In the rows, zero is written as 128.
One turn moves every row onto another: examples first, then more rows asked:
bolup: [153  76 122 138 112 139 109 127 112 131 111 150 147 181 103 103 177 115
 155]
dumit: [134 107 135 137 144 107 153 154 162 148 132 133  99 117 169  77 163 119
 130]
gilop: [119 112 116 116 116 145 164 106 117 163 138 110 146 124 125 143 130 116
  90]
zavev: [128  96 115 130 124 114 114 138 117 124 156 157 178 169 123  81 149 114
 177]
Muvo: [118 115 114 120 108 139 146  99 110 173 127 116 158 136 107 139 122 135
 106]
fezef: [150  85 118 142 105 142 119 115 160 137  93 128 117 151 146 111 192 128
 110]
nuvu: [119 121 127 131 143  92 156 154 148 144 152 148 142 131 149  63 147 113
 167]
Geli: [112 123 119 112 115 150 143 112 118 164 158 119 157 120 135 146 135 124
  89]
Nuz: [125 116 124 134 129 110 156 147 125 133 131 159 152 161 110  75 169 100
 184]
miziv: [120 115 112 122 107 138 163  94 113 172 124 116 145 134 106 138 129 126
 105]
fupu: [122 114 119 113 118 147 150 109 113 159 137 112 154 132 120 150 123 121
  93]
rize: [139  96 117 137 133 103 131 126 179 139 112 115 117 131 178  95 141 140
 112]
sifa: [163  80 123 132 128 166 134 139 127 129 131 136 100 137 138 127 192 100
 135]
poz: [144  79 135 133 145 111 119 152 152 131 136 119 110 128 179  96 135 132
 109]
Ris: [141  93 114 136 131 136 125 133 153 151 151 132  83 109 177  96 174 126
 134]
Litug: [151  90 137 121 101 153 112 133 107 106 105 151 153 164 125 112 177  98
 152]
Rad: [124 108 102 135 137  96 133 126 150 157 153 139 113 119 160  74 129 134
 171]
Vuk: [150  99 136 139 122 141 151 145 124 137 106 150 126 164 105  98 193  97
 159]
manug: [106 122 114 116 112 142 159 105 124 164 163 117 154 116 131 137 140 117
  96]
mul: [123 112 129 118 128  95 120 136 141 121 134 139 153 128 174  74 108 126
 164]
matev: [125 112 110 124 126 113 140 130 133 106 144 152 199 171 129 102 153  99
 163]
latap: [121 113 111 126 145  87 147 136 159 120 141 131 167 144 169  89 116 122
 143]
kem: [154  90 141 140 129 139 147 151 144 144 103 135  92 137 139  95 190 109
 124]
satiz: [106 123 106 122  97 135 151  88 115 177 139 126 155 131 105 128 138 130
 116]
rim: [163  61 137 143 125 142 112 139 132 136 100 127 105 154 140 112 168 126
 112]
lusim: [153  87 119 129 136 148 152 137 106 120 123 144 137 164 104 123 161  93
 174]
pumu: [104 128 105 120 102 137 151  96 119 174 162 127 161 121 120 123 143 125
 110]
paza: [132 108 130 116 117 118 120 136 113 106 127 156 179 162 132  93 132 103
 180]
nud: [108 123 109 120 101 138 137  93 116 180 143 125 161 132 114 128 128 141
 113]
dogu: [104 127 108 116 103 142 135  99 120 172 162 127 163 121 131 131 140 133
 106]
teka: [138  97 134 126 118 116 108 134 155 136 116 127 107 117 189  85 135 135
 124]
fuf: [143  95 111 133 104 147 123 115 133 119 115 152 165 174 120 116 198 107
 142]
mapu: [123 100 121 128 146  95 121 152 142 124 172 141 155 138 173  75 124 126
 149]
moke: [134 103 106 131 141 104 152 129 120 137 140 146 143 152 115  91 123 112
 199]
nuka: [158  84 141 126  99 152 104 130 134 127  99 136 111 136 161 108 179 118
 121]

teka turns into mul
latap turns into matev
mapu turns into zavev
And these:
gilop turns into manug
nuvu turns into Nuz
moke turns into lusim
Muvo turns into fupu

One turn moves every row onto another: examples first, then more rows asked:
tifer: [154 127 133 111 136  90 137 111 158 105 117 106 147  80 152 138  97 133
 141 143  98 150 122 111 108 113 128 106 133 101 127  87]
Vob: [114 125 136 137 108 135 102 137 165 148 128 157 105 142 131 143 107 147
 143  63 149 133 127 136  98 139 132 147 144 138 121 121]
Tired: [165 113 127 126 111 105 154 130 139 110 106  97 157 130 153 156 100 121
 133 146 115 158 158 113 141 120 141 119 103 150 114 123]
Lepom: [165 144 132 138 105 120 122 122 135 133 146 106 180 107 139 146 104 148
 110 113 126 104 120 113 104 101 137 125  80 108  81 122]
pizis: [200 158 133 152 141 101 101 138 122 154 142  96 130 110 127 136 105 149
 108 128 137 156 126 126 161 145  89 126 110  85 104 130]
Gos: [157 143 118 108 140 136 123 126 144 126 117 110 150 154 147 124 107 130
 126 165 110 169 154 141 155 140 116 164 112 123 140  75]
rabi: [162 128 133 134 123 142  94 140 137 144 150  91 141 104 117 129 118 123
 147  88 125 107 126 124 164 116 131  83 155 104 156 119]
muzud: [167 124 128 121 178 106  95  91 112 137 110 117 114 133 119 139 123 156
 142 134 128 104 111 125 115 118 135 163 113  66  84 111]
fuzib: [140 129 111 129 134 117 123 124 144 123 130  98 152 124 123 125 117 141
 105 130 139 160 136 140 125 118 136 132  99 100 126  32]
keki: [146 134  89 114  95 154  95 136 142 140 142  71 107 107 129 131 106 138
 151  90 133 138 138  76 142 120 140 120 130 125 130 133]
sezim: [ 74 127 117 135 132 140 109 140 142 120 129 115 120 131 143 147 119 124
 139 192 123  98 149 124 148 128 113 145 116 120 120 127]
vagaf: [127 142 134 122 141 167 114 129 145 128 130 114  80 138 130 118 113 128
 115 154 124  91 129 122 167 136 165 129 131 109 133 167]
vudok: [131 107 124 148 138  87 100 128 113 136 108 132 123 149 119 120 158 155
 142 135 164 151 130 125 161 133  85 156 105 125 144 155]
Banir: [176 139 158 144 123 106  92 133 115 147 140 100 147 100 115 131 116 159
 108 156 133 133 145 125 147 159  91  89 118 117 132 120]
dip: [181 110 152 152 145  84  99 121 120 127 111 117 139 137 100 130 134 162
 118 168 155 132 143 136 134 150  99 113 120  89 141 125]
fitus: [140 140 124 165 137 144 122 121 151 110 132 128  85 130 126 119 130 139
 107 107 133 102  84 119 113 107 169 133  91  79 132 139]
gugip: [ 97 140 113 161 116 137 126 134 169 142 148 118 113 111 151 150 114 142
 122 143 115 116 128 132 153 106 121 126  73 128  82 113]
setop: [206 130 125 157 143  87 110 123 144 125 119 103 169 144 126 131 114 149
 109 132 141 143 128 127 130 128  86 128 115  74 129 143]
duv: [135 158 118 164  98 167 110 132 147 140 143 120 108 156 142 135 105 129
 112 127 120 103  95 108 143 108 149 130 102 125 138 157]
fet: [189 127 132 142 138 127 114 146 132 134 130 113  99 133 134 124 125 118
 151  95 130 132 138 139 198 123 148 145 131  88 131 154]
libu: [101 112 110 118 142 121  93 145 122 126 139 129 119 116 132 130 107 137
 110 124 159 109 122 137  74 129  77 140 103  75 123 145]
Nar: [177 120 132 169  95 123 100 133 138 120 126 130 151 154 138 128 126 126
 160 109 122 121 115 125 145  99 127 132 127 104 180 146]
mog: [132 138 139  98 117 121 146  94 129 121 138 105 116 146 134  93 111 113
 103 129 179 163  90 135 116 132 140 151 138 114 104 122]
gona: [122 132 121 129 153 154  99 106 144 114 128 101 112 145 118 118 117 127
 115 122 120  68 101 114 115 117 151 106 141  88 155 134]
Mar: [112 123 126 113 117 130  83 128 143 132 112 130 111 139 144 125 110 137
 135  68 140 119 143 113 116 141 135 169 176 120 118 131]
Dogin: [117 119 134 123 109 145  98 129 172 134 118 154 106 129 147 135 111 152
 140  81 141 137 159 120 115 140 136 167 153 133 126 147]
kabun: [176 122 103 124 130 129 126 121 163 117 137 114  77 157 132 137  95 137
 169  80 130 145 142 124 131 122 143 146  93  92 129 150]
Rep: [144 143 141 134 128 133 119 149 113 169 140 133 113 126 107 164 106 146
 143 180 163 128 122 130 140 135 139 150 103 119  82 129]
Labir: [144 141 118 138 117 125 134 143 148 128 130 124 147 140 133 130 115 136
 121 164 139 181 133 142 132 126 126 159  93 117 140  57]
zib: [126 116 113 112 124 128  93 127 136 177 105 125 111 145 150 108 123 165
 101 119 122 116 118 143 141 131  89 132 100 138  82 159]
Tamiv: [103 119 111 122 180 122 125 130 142  92 101 105 135 139 144 121 141 115
 135 150 101  87 120 128 116 131 114 152 119  96 117 125]
solu: [157 110 152 162 126 118 104 140 133 124 133 140  96  95 107 121 150 144
 160 121 148 129 121 136 147 117 152 115 129  81 165 115]
kelon: [139 124 145 107 134 159 118  51 132 121 144 115  87 135 140 122 115 141
 120 131 155 171 131 121 112 131 123 142 110 132 124 120]
sipo: [123 123 132 107  94 110 108 150 130 129 118 113  84 104 111  89 134 148
 157 135 143 124 110 108 133 144 165 120 146 115 137 115]
Gozal: [147 128 115 110 141  81 118 124 157 131 122 105 174 135 142  97 124 138
 120  98 132 130 128 136 170 122  79 133 129 108 128 169]
vomo: [129 118 127 106 102 140 115  62 122 113 130  90 130 145 143 106 122 130
  98 128 169 156 123 103 111 116 134 147 131 131 120 123]
gifod: [133 123 112 131 136 138 108 153 121 140 111 135 120 123 153 115 137 148
 107 112 126 131 104 125  85 138  78 155  80 124 110 164]
Kovip: [123 124 142 142 124 109 102 129 129 120 156 127 149  85 123 128 137 156
 132 107 142 142 142 120 126 131  74 103  84 131 161 134]
tar: [157 127 142  95 145 144 115 114 151 131 115 121 178 121 129 137 111 148
 141 178 109  99 140 116 108 132 117 130 136 118 125 151]
Fogir: [153 124 133 151 127  81 117 114  99 123 116 121  99 135 141 167 100 132
 158 144 121 160 115 117 124 118 130 139  96 116 117  74]
nelid: [149 118 132 115  97  98 121 123 160 112 120 134 119 173 123 105 104 137
 175 113 120 109 103 137 100 127 139 115 123 111 165 126]
mulo: [140 147 148  96 126 148 139  77 148 130 159 117 118 144 140 113  92 118
 120 122 147 162  94 140  98 135 112 125 125 134 125 118]
duno: [ 98 104 117  95 128 113  92 121 152 150 132 121 117 120 138 112  97 157
  95 129 148  95 149 156 127 126  95 115 115  91  95 152]
zef: [146 116 109 113 160  96 130 125 132 148 103  89 112 134 121 161  97 120
 154 161 138 159 123 120 155 124 133 124 154 110 103  94]
lemes: [127 142 127 121 166  83 101 126 128 150 164 113 107 104 119 124 110 142
 135  87 151 137 117 146 165 136  76 120 111  85 116 121]
zela: [115 125 142 119 117 119 109 142 154 127 120 140 113 123 137 115 116 138
 126  48 141 118 129 132  98 146 148 149 154 122 110 120]
kuzo: [121 136 101 155 166 120 128 122 155 126 120 104 122 137 146 135 133 130
 124 101  99 104  87 132 123 107 116 135  81 103  81 100]
pafo: [153 128 113  99 164 125 115 108 137 123 116  87 142 139 133 118 114 135
 114 132 115 151 156 142 151 135 130 144 117 105 125  49]

sipo turns into nelid
Kovip turns into vudok
And these:
mulo turns into kelon
muzud turns into Lepom
fitus turns into duv
setop turns into pizis
solu turns into Nar
zef turns into tifer
gifod turns into zib
kuzo turns into gugip
Labir turns into Gos
zela turns into Vob

